In the rows, zero is written as 128.
Rotation paths and how fast each direction turns (degrees per step):
Each turn is a multiple of 5 degrees from 10 to 175, or 0.
Each row of a path follows its step; steps can be skipped.
path 1
step 1: [129 133 139 130 126 130 129 134 131 131 130 135 132 119 128 120 136 123
 132 130 127 133 127 130 126 123 132 136 128 126 134 130 138]
step 2: [131 131 135 121 121 121 129 130 125 134 132 138 127 121 131 124 140 129
 135 126 128 126 121 130 125 127 121 134 125 133 127 128 130]
step 3: [125 123 131 122 134 125 131 130 131 140 134 133 127 127 128 131 133 136
 128 122 130 123 122 123 129 132 124 140 128 132 123 126 122]
step 4: [128 119 127 126 136 124 123 129 132 131 138 124 129 129 127 134 128 134
 137 124 130 125 130 125 124 126 131 128 129 129 122 117 118]
step 6: [136 130 134 128 124 125 126 136 128 123 130 134 128 131 122 126 122 121
 135 128 130 140 133 130 127 116 132 131 122 126 129 127 130]
step 8: [121 130 127 125 125 124 127 133 131 136 126 130 121 126 128 116 134 131
 135 128 129 132 129 118 123 130 123 138 131 129 121 128 128]
step 10: [129 121 134 126 133 126 129 121 134 136 139 131 127 131 126 136 122 125
 132 124 131 131 134 128 127 128 132 128 142 128 124 128 130]
step 11: [137 125 131 122 134 118 127 131 131 131 132 131 125 126 124 135 117 126
 134 127 127 126 130 133 131 121 137 120 129 125 127 129 133]
step 13: [129 133 133 132 125 122 125 141 131 124 128 131 120 126 130 116 130 126
 131 121 129 127 122 123 120 129 127 126 122 128 127 126 131]
Speeds:
[130 127 127 129 132 127 126 128 127 123 129 128 126 127 125 131 127 131
 126 128 127 128 127 129 129 127 127 130 131 131 126 126 131] : 55
path 2
step 0: [132 124 139 130 130 131 125 134 130 130 130 122 131 132 138 131 132 134
 128 129 132 127 114 126 132 132 129 135 120 122 128 128 136]
step 1: [130 131 129 136 129 136 131 125 125 123 119 126 128 130 119 131 128 132
 126 126 134 132 129 130 121 124 120 138 127 139 128 128 118]
step 3: [127 132 133 136 136 133 123 124 121 124 128 129 130 130 122 135 133 137
 132 130 139 127 125 129 128 126 124 137 119 131 119 130 126]
step 4: [129 125 135 124 128 131 134 136 134 124 121 126 135 132 132 133 129 127
 119 127 122 135 128 130 127 120 123 135 130 134 136 121 132]
step 5: [125 125 130 131 133 134 124 133 125 129 127 119 132 127 125 132 131 144
 133 124 131 130 126 126 131 130 124 123 124 131 114 134 128]
step 7: [121 127 134 125 124 132 122 128 131 132 116 119 130 131 125 132 131 138
 125 115 130 132 127 131 131 127 121 127 129 131 125 131 132]
step 11: [126 120 140 130 130 138 128 132 127 124 125 123 133 129 125 134 134 124
 124 129 134 124 128 117 120 130 124 133 122 126 126 133 126]
step 12: [132 133 127 135 131 129 131 129 130 127 121 129 129 131 135 126 129 140
 123 122 128 135 123 132 131 127 130 138 126 139 122 119 132]
step 13: [125 122 139 125 125 135 126 138 124 126 128 119 131 127 123 141 124 130
 130 136 135 134 127 128 127 124 124 129 123 128 129 131 125]
Speeds:
[130 128 129 124 130 127 131 129 130 128 129 130 129 126 134 127 127 130
 128 127 128 128 126 130 125 127 130 130 129 125 130 127 127] : 175
[127 129 128 131 127 130 128 125 127 128 128 132 127 129 129 126 131 129
 127 130 127 124 126 127 129 126 128 134 129 129 130 129 129] : 130
[130 129 130 128 128 127 130 126 130 132 128 128 126 128 124 131 127 126
 126 126 128 128 126 132 130 125 130 131 129 129 127 127 128] : 125
path 3
step 1: [132 129 143 133 127 134 135 124 131 123 132 128 130 123 124 120 125 130
 122 124 126 124 126 133 128 136 126 136 135 130 133 117 130]
step 3: [130 136 131 121 115 139 128 131 129 124 130 128 122 125 123 127 129 135
 123 133 120 133 126 137 132 137 128 124 126 130 127 135 127]
step 5: [132 129 140 127 126 131 121 126 130 128 120 131 125 123 124 130 128 126
 124 124 135 127 133 128 136 121 133 127 119 138 125 141 125]
step 7: [128 129 135 125 141 123 123 130 129 126 129 127 123 123 129 122 127 130
 123 124 120 119 135 119 137 132 130 130 130 131 119 124 122]
step 8: [125 130 120 128 124 128 127 132 132 118 116 126 117 130 122 125 129 127
 131 130 129 128 125 122 124 120 123 125 121 125 129 141 126]
step 9: [126 131 134 125 125 130 138 135 126 135 125 124 121 126 124 123 139 128
 127 120 124 135 137 125 124 137 130 127 132 130 124 119 131]
step 10: [129 125 127 128 140 121 127 119 129 131 125 139 124 128 123 123 130 126
 135 118 129 122 122 119 127 123 128 128 132 130 135 133 123]
step 12: [131 118 126 127 133 126 133 121 128 122 131 131 120 120 122 119 124 129
 131 127 124 131 126 129 122 135 122 130 134 124 127 115 133]
step 13: [127 126 128 129 136 137 124 123 120 130 114 129 125 132 129 123 134 127
 124 130 139 119 129 129 135 122 128 129 126 123 128 125 118]
Speeds:
[132 125 129 131 131 127 126 128 128 131 127 129 128 127 127 131 127 130
 129 127 128 124 130 127 126 131 126 126 129 127 124 128 128] : 135
[128 129 125 128 126 130 129 130 130 128 125 128 127 130 130 127 131 133
 127 130 125 125 128 126 128 129 126 127 126 127 129 126 126] : 65
path 4
step 0: [130 117 134 120 126 121 126 124 125 131 123 114 124 124 134 133 128 127
 130 131 132 130 135 132 118 120 125 126 135 127 132 135 121]
step 1: [140 123 134 131 129 135 126 133 130 120 128 123 131 131 121 132 126 126
 109 125 131 126 137 130 127 123 131 129 132 129 130 138 127]
step 4: [124 131 125 130 131 128 137 134 125 121 119 132 125 122 121 126 135 129
 133 124 131 137 123 120 125 117 129 129 138 129 139 126 129]
step 6: [136 122 125 127 126 131 122 118 121 133 117 118 118 123 129 128 121 128
 120 134 131 122 130 124 131 122 129 122 128 131 121 124 126]
step 7: [131 124 136 135 125 127 136 128 124 123 119 129 130 134 136 123 127 131
 121 129 124 120 137 127 135 120 141 130 126 132 125 137 131]
step 10: [127 129 121 127 140 142 136 130 125 115 123 125 124 122 125 130 131 120
 128 132 129 130 132 130 115 122 125 134 127 126 129 132 127]
step 11: [125 127 125 135 125 128 126 118 130 119 131 126 120 116 129 127 125 124
 119 124 119 136 130 126 133 122 120 136 121 131 128 130 119]
step 12: [127 120 132 125 121 119 128 123 130 130 120 120 116 126 127 119 126 119
 127 122 135 133 131 124 138 122 135 127 130 120 128 125 125]
step 13: [136 127 133 131 124 129 129 133 132 132 124 125 122 141 123 121 128 128
 130 129 129 130 132 118 128 124 135 131 137 138 135 142 131]
Speeds:
[132 130 124 126 127 127 128 130 129 128 128 129 126 128 129 127 127 125
 130 132 128 124 129 124 128 129 126 129 128 127 126 129 129] : 100
[128 126 129 128 128 125 126 129 131 127 128 130 126 127 128 131 123 130
 129 129 126 131 127 127 128 129 125 131 125 128 127 126 129] : 120
path 5
step 0: [122 128 128 128 125 131 133 128 119 121 128 130 138 131 135 127 130 128
 123 119 116 128 129 128 133 130 129 133 135 125 135 126 139]
step 1: [121 130 133 138 123 136 126 127 123 130 130 122 141 136 130 131 122 126
 132 132 124 137 131 126 125 132 123 133 133 131 128 126 133]
step 4: [132 126 126 127 129 132 127 130 135 126 128 131 122 133 142 133 132 132
 124 130 131 122 127 122 132 135 132 130 119 125 138 127 139]
step 5: [129 121 128 131 129 139 124 123 136 123 134 131 137 129 133 133 135 124
 127 134 126 129 122 129 133 128 132 123 132 121 133 135 137]
step 6: [130 129 129 135 131 133 127 121 127 121 129 134 136 129 124 120 132 126
 135 137 122 132 119 133 131 120 131 135 137 129 129 128 126]
step 10: [131 129 124 122 134 126 129 130 140 123 130 134 125 134 124 130 141 125
 128 130 123 116 128 132 128 122 137 130 128 121 122 129 127]
step 11: [126 132 120 130 137 131 137 134 124 122 130 126 133 130 126 128 136 124
 135 124 121 119 124 125 140 121 126 130 124 124 129 132 129]
step 12: [126 136 132 136 128 131 133 127 120 124 133 127 134 126 126 127 122 121
 134 123 127 127 121 122 125 119 116 122 125 129 128 133 135]
step 13: [131 132 132 129 118 124 128 122 126 129 122 128 130 131 124 124 118 119
 125 125 124 132 132 131 115 116 125 122 129 128 123 128 129]
Speeds:
[131 128 130 127 128 128 130 132 127 130 127 133 127 127 129 132 129 128
 130 131 127 130 132 127 127 130 127 128 127 126 127 129 126] : 60
[130 125 131 126 131 127 127 130 130 130 127 127 127 130 127 127 129 130
 130 127 128 125 130 130 130 128 128 125 130 127 131 127 132] : 65
[128 126 130 131 124 128 127 128 130 128 128 127 127 127 125 126 128 128
 129 125 123 128 130 127 128 132 127 129 131 129 127 125 127] : 55
[129 129 129 126 128 126 128 126 128 130 125 129 126 127 124 128 130 123
 128 128 130 130 125 130 126 128 129 130 131 125 129 127 129] : 100
[130 129 128 128 127 129 130 130 127 125 127 127 129 126 127 123 126 129
 132 128 132 127 127 129 128 131 128 128 125 126 127 128 128] : 80
path 6
step 0: [134 136 130 129 119 121 132 133 129 131 132 122 127 129 136 117 144 126
 124 133 136 125 134 124 133 135 129 131 122 122 130 124 134]
step 1: [128 121 129 133 121 121 120 129 127 120 136 126 136 133 134 136 132 128
 131 122 136 123 129 132 120 122 126 133 124 116 119 121 125]
step 2: [128 123 124 123 119 130 136 133 118 117 132 131 128 129 121 124 136 126
 128 118 128 135 138 125 136 131 123 141 132 127 123 130 127]
step 4: [126 131 116 121 130 126 121 123 123 126 128 138 145 135 124 132 136 127
 123 127 141 126 130 127 132 128 123 127 128 136 127 127 128]
step 5: [131 136 116 125 135 124 121 126 118 122 134 128 123 134 130 120 135 134
 142 130 124 132 128 125 129 138 130 133 122 123 129 129 129]
step 6: [131 133 127 126 129 134 127 135 123 125 125 125 130 131 139 132 130 127
 126 135 147 121 127 126 124 136 127 132 133 118 120 137 130]
step 7: [125 123 125 117 132 128 134 121 130 117 140 129 122 136 123 123 128 130
 127 124 138 130 129 131 120 128 124 126 124 126 114 123 132]
step 11: [129 125 137 116 128 124 116 135 127 128 122 124 124 132 128 127 134 130
 140 134 137 132 129 130 133 138 130 129 133 119 132 118 128]
step 12: [120 124 117 119 128 128 123 125 133 126 128 126 142 129 128 129 141 126
 116 126 140 129 127 131 122 135 136 128 131 125 127 129 127]
Speeds:
[132 130 128 128 124 130 128 129 127 132 126 129 125 130 128 127 128 124
 131 128 127 128 128 126 127 129 129 127 127 125 131 127 131] : 135
[125 132 130 129 128 128 130 127 126 123 129 130 124 128 127 124 130 129
 127 129 125 129 129 128 129 129 128 128 127 127 132 127 127] : 135
path 7
step 1: [133 131 128 126 126 128 135 130 126 131 116 129 133 127 121 135 119 137
 131 122 122 127 122 128 123 127 122 124 133 127 136 135 133]
step 2: [134 126 140 125 129 130 134 127 131 128 122 123 125 126 125 119 115 128
 129 134 128 121 132 128 127 130 129 123 137 133 122 129 132]
step 3: [130 126 128 121 132 132 129 127 132 136 124 129 140 126 132 127 120 131
 132 138 136 125 125 128 123 130 139 128 118 128 123 124 129]
step 4: [134 121 124 127 127 129 118 124 123 131 119 124 124 124 138 129 126 120
 133 133 128 127 133 117 129 134 131 125 120 127 136 127 127]
step 5: [124 121 129 128 127 132 121 128 127 132 133 125 129 115 138 125 126 131
 117 127 121 126 122 127 124 124 127 122 128 123 136 134 122]
step 6: [122 120 138 128 118 125 125 129 131 134 131 119 123 122 120 135 129 131
 120 131 129 137 129 125 128 123 132 131 131 133 131 125 130]
step 8: [125 132 134 133 132 129 132 122 139 127 130 123 116 138 132 120 125 129
 131 127 126 133 130 124 123 132 127 118 124 127 129 124 132]
step 10: [140 125 126 126 123 133 131 131 127 125 120 125 122 127 128 132 126 129
 132 129 116 128 120 120 130 131 126 127 133 140 129 129 133]
step 12: [130 128 131 123 121 122 126 131 129 134 120 121 131 126 127 136 115 125
 130 132 139 129 134 130 123 131 131 119 125 127 129 124 135]
Speeds:
[129 128 128 127 126 130 130 129 127 127 129 127 127 128 128 133 128 126
 123 130 125 127 126 130 132 127 129 128 128 127 132 129 128] : 70
